128 stands for zero in the data rows.
Here are some points, one per row:
[118 137 131  89  90 137 127 164  94 128  99 118 121 104  90 108 135 101
 124 181 165 161 109 125 164 143 115 139 125 140  92 133 102 130 129 135
  81 102 115 177 138 145  95 129  88 102 132 152 137 123 142 110 154  82
 139 109]
[139 159  86 148  88 148 154 154 124 126 133 163 151 136 149 155 162 156
 143 120 207  96 149 116  72 139 138 114 128 104 155 149  95 134 108 120
 137 131 149 131 132 123 145  89 147 131 125 142 144 116 182 125  97  91
 115 141]
[178 144 118 139 179 106 115  98 115 133 120 146 107 147 120 124 138 150
 130 154  97 118 101 108 130 129  95 135 130 164 132  62 116 137 132 108
 109 134 162 160 136 164 125  99 133 123 100 141 138 115 150 130 134 119
 144  85]
[121 125 125 116 156 131  87 135  98 118 176 132 132 115 167  75 101 143
 162 129 117 130 131 138 141 117 175 113 147 148 113  93 142 137 156 122
 165 158 162 136 154 128 116 146 117 100 139 135 131 150 106 120  64  69
 138  79]
[109 138 126 147 150 151  73  97 164 115 111 124 128 132 109  83 119 134
 168 167 139  98 112 111 177 145 115 109 105  76 132 138 137 108 129 111
 106 134 105 106  94  88 136  71 149 139 146 139  97 125 119 141 108 146
  99 143]
[147  86 146  87 125 129  88 161 124 156  97 128 112 106 135 133  93 104
 103 107 124 109 146 113 135 140 184 132  92 100 163 115 110 135 157 105
 189 119 167 126 105 128 129 109 134 138 102 128 141  86 133 118 139 144
 147 101]
[147 113 115 132 161 123 149 102 146 129 184 119 122 131 111 133 115 119
 117 150 169 103 119 103 172 104 131  92  80 111 170 156 141 125 136 176
 141 104 101 141 153 133 107 150 187 137 130 142 136 139 104 143 149 124
  89 148]
[138 137 143 109 117 128 138 168 145 168 151 129  81 139 168 118 114 132
 164 164  80 124 121 130 122 136 121  96 131 119 110 164  74 167 135 112
 138 128 107 164 147 112 116 127 175 121  75  97 113 170 149 111 149 135
 118 117]
[126 116 111 166 109 106 141 114 123 124 115 128 159 122 129 118 132 156
 100  98 133 127 142 137 160 113 143 173 115 161 105 146 107 117 146 178
 119 178 128 120 122 119 107 128 152 169 133  95 122 145 157 133  95 109
 159 178]
[152 125 137 118 138 154 144 145 143  84 128  75 163 152 132 167 134  95
 114 138 123 162 131 116  89 119  90 110 131 133 109 118 137 120 141 160
 141 173 147  91 137 109 146 121 134 146 126 143 106 114 120 114 161 109
 131 148]
[128 138 121 106 140 137  77 153 101 152 111 117 146 129 124 177 146 161
 150 121  80  94 136 136 114 169 146 146 163  99 133 127 185 111 133 149
 104 146  73 143 166 128 131 134 146  99 119 161 132 135  88 110 124 163
 165 169]
[ 98 111  94 120 115 119 153 102 130  92 125 136  93 138 144 133 109 150
  73 139  95 122 151 120  98 120 128 137 137 114  90 149 149 112 104 106
 113 105  93 120 121 145 121  84 106 142 136 133 141 109  66 113  90 116
 118  88]
[135  77 164 137 130 120 134 107 104 169 146 130 175 138 137 146 116  90
 166  94 155 162 126 123 131 129 112 127 163 117  79  88 109 126 127 146
  88  65 125 122 125 100 113  95 130 140 107  96 147 154 139 103 122 147
 137 106]
[120 173 156 151 155 130 125 141 105 161 173 180 124 118 108 132 146 104
  78 131 145 112 137  92 141 171 127 144 164 125 149 140 123 133 107 158
 105 139 122  90 102 138 127 128 129 129 132 117  84 122 117 150 163 117
 152  91]
[127 125 104 127 136  87 131 123 169 112 113 105 136 130 150 107 134  63
 161 114 131 127 129  86 115 153 163 138 109 168  84 130 141 153 126 145
 104  81 136 146 125 145 147 133 121  96 177 131 133 154 163 127 139 148
 176 142]
[101 132 146 166 101 113 140 141 125 118 131 135 114 129 140 157 140 123
 109 126  66 124 137  87 111 107 137  83 118  86 126  78 112 109 144 153
 120 121  93 138 139 105 114 151  92 121 112 149 118 111 163 167 127 144
 128 161]
[128 131 147 105 136 150 131 127 140 156 159 121 140 119 150 101 133 151
  92 147 118 149  94 187 122 116 153 153 106 150 138 114 118 122 149 134
 143 120 147 102 124 166 144 113 136  65 136 152 129  97 174 125 130 151
 125 126]
[149 100 166  99 114 108  92 111 115 116 146 148 127 166 137 137 152 121
 133 158  92 132 128 174 133 141 140 131 166 176 161 170 121 137 133 127
 131 143 101 162 113 105 170 138 124 113 113 102 135  74 145 155 139 130
 103  90]
[123 102 116 144 146 132 141 123 158 155 161 110 128 125 123 124 144 174
 117 140 149  72 145 103 115 167 112 110 133 149 105 139 160 126 120 114
 138 168 135 100 100 118 110 205 100 149  87 150 113 150 170 118 137 125
  72 108]
[125 128  71 149 173 159  83 101 127 135 133 160 133 109 117 175 125  96
 118 116 144 170 138 140  87 105 114 102 101 121 163 153 130 131 109 117
  95 172 120 118 127 155 116 121 124 145 141 112 110 150 122 135 138 129
  77 122]
[ 98 124 109 141 123 130 146 140 121  72 120 114 178 136 126 131 137 173
 130 128 108 138 113 117 144 117 140 167 112 134 182 121  60 107 103 131
 122  84 190 128 104 120 130 152 140 145 120 119 122 176  64 128 154 167
 139 129]
[144 138 148 105 149 143 117 179 150 111 133 144 100 105 126 164 162 130
 135 127 133 120 100 156 141 114 137 129 130 116  88 113 151 135 139 102
 116  80 165  81 141  93 128 122 129 150 178 114 163 100  98 124 107 113
 116 156]
[138 127 167 136  91 149 109 128 104 144 136 140 134 155 123 157 115 106
 114 126 151  91  96 137 116 103 103 117 123 157 134 140 145 129 161 143
 167  91 100 165 139 161 144 126 105 138 172 115 120 164 163 131  54 178
 137  99]
[122 127 148 155 114 106 143 134 156 160  96 102 124 157  65  81 171 125
 125 122 158 120 145 140  85 110 144 154 103 123 150 116 111 158 123 135
 138 178  92 133 132 106 149 143 113 113 148 125 136 131  68 136 148  96
 141  95]
[170 146 135 129 115 111 104 146  72 108 135 128 173 140 157  97 113 103
 125  98 114 118 122 157  98 157  73 137  86 119 140 145 124 144 101 103
 151 101 150 129 142 122  85 168 123  92 117 128 129  61 103 128 130 144
 131 130]
[124 149 150 105 115 103 132 113 129 112 103  92 141 123 106 126 113 153
 104 120 120 126 151 131 177 121 145  69 119 141 144 153 108 120 112 114
 109 138 129  82 138 172 136 125  99 132 110  98 164 138 144  89 120 122
 117 142]
[177 120 127 136 153 163 166 118 145 120 123 141  97 120 118 100 118 147
 100  95 162 155 140 157 129 151 133 118 167 129 113 150 114 137 111 137
 128 136 100 166 119  99 120 142 127 179 166 201 107 152 111 157 133 166
 112 150]
[ 94 145 131 134  97 155 143  80 135 146 134 124 131 104 139 122  75 115
 150 101 108 117 123 125 156 143  96 145 118 103 150 135 165 122 130 142
  96 156 159 137 139 103 153 101 112 134 157 130 177 153 120 130 183 106
 139 128]
[ 86 157 113 112 144 116 150  95 136 105  96 131 153 143 109 107 148 105
 101 132 122 133 165 173 139  94 141 161 171 132 131 112 149 113 138  98
 176  81 145 121 138 123 132 122 118 166  71 133  96 205 132 141 131  93
 112 175]
[107 123 106 142 127 138 144 105  98 131 124 115  50 139  98 136 139 153
 149  90 129 180 136  92 159 125 120 177 130 120  96 125 162 132 118 113
 148 131 148 138 145 119 135 132 142 100 130  79 117  63 147  82 126 150
 114 130]
[148 151 106 171 135 127 170 151 136 109  85 106 126  82 154 128  99 113
 161 172 129 149 111 163 115 112 134 118 131 114 160  99 174 117 128 113
 117 159  93 104  97 146 121 133 129 143 109 110 142 101 108 117 104 123
 129 111]
[ 96 126 105  83 117 105 157 140 142 118 109 174 117 117 155 107 131 174
 161  92 138 152 127 104 135  98  98 117 112 155 157 144 126 122 133 131
 139 102  97  94  95 130 133 142 119 101 134 130 126 138 135 156 155 118
 157 145]
[111  93 157 120  85 108 120 128 152 140 115 110 109 118 108 167 118 101
 145 126 122 133 111 128 100 116 122 132 176 121  70 107 129 118 106  86
 147 166 169 154 134 177 142 146 148 127 144 125 117 101 120 158 120 149
 150 181]
Along one direction, these points spread out more than along any other. Take the direction at right angles to it along which they spread out most. Then take the direction at right angles to both along which they spread out most. Go by this last direction. Where along it does each point below lie, from 0 to 99? 50 is the average, and the first point above lies past it. One standard deviation of the points above along it is 16.
[128 138 121 106 140 137  77 153 101 152 111 117 146 129 124 177 146 161
 150 121  80  94 136 136 114 169 146 146 163  99 133 127 185 111 133 149
 104 146  73 143 166 128 131 134 146  99 119 161 132 135  88 110 124 163
 165 169] 17
[124 149 150 105 115 103 132 113 129 112 103  92 141 123 106 126 113 153
 104 120 120 126 151 131 177 121 145  69 119 141 144 153 108 120 112 114
 109 138 129  82 138 172 136 125  99 132 110  98 164 138 144  89 120 122
 117 142] 63
[152 125 137 118 138 154 144 145 143  84 128  75 163 152 132 167 134  95
 114 138 123 162 131 116  89 119  90 110 131 133 109 118 137 120 141 160
 141 173 147  91 137 109 146 121 134 146 126 143 106 114 120 114 161 109
 131 148] 34
[120 173 156 151 155 130 125 141 105 161 173 180 124 118 108 132 146 104
  78 131 145 112 137  92 141 171 127 144 164 125 149 140 123 133 107 158
 105 139 122  90 102 138 127 128 129 129 132 117  84 122 117 150 163 117
 152  91] 54
[177 120 127 136 153 163 166 118 145 120 123 141  97 120 118 100 118 147
 100  95 162 155 140 157 129 151 133 118 167 129 113 150 114 137 111 137
 128 136 100 166 119  99 120 142 127 179 166 201 107 152 111 157 133 166
 112 150] 40
[118 137 131  89  90 137 127 164  94 128  99 118 121 104  90 108 135 101
 124 181 165 161 109 125 164 143 115 139 125 140  92 133 102 130 129 135
  81 102 115 177 138 145  95 129  88 102 132 152 137 123 142 110 154  82
 139 109] 58
[125 128  71 149 173 159  83 101 127 135 133 160 133 109 117 175 125  96
 118 116 144 170 138 140  87 105 114 102 101 121 163 153 130 131 109 117
  95 172 120 118 127 155 116 121 124 145 141 112 110 150 122 135 138 129
  77 122] 35
[109 138 126 147 150 151  73  97 164 115 111 124 128 132 109  83 119 134
 168 167 139  98 112 111 177 145 115 109 105  76 132 138 137 108 129 111
 106 134 105 106  94  88 136  71 149 139 146 139  97 125 119 141 108 146
  99 143] 33
[138 127 167 136  91 149 109 128 104 144 136 140 134 155 123 157 115 106
 114 126 151  91  96 137 116 103 103 117 123 157 134 140 145 129 161 143
 167  91 100 165 139 161 144 126 105 138 172 115 120 164 163 131  54 178
 137  99] 55
[147 113 115 132 161 123 149 102 146 129 184 119 122 131 111 133 115 119
 117 150 169 103 119 103 172 104 131  92  80 111 170 156 141 125 136 176
 141 104 101 141 153 133 107 150 187 137 130 142 136 139 104 143 149 124
  89 148] 59
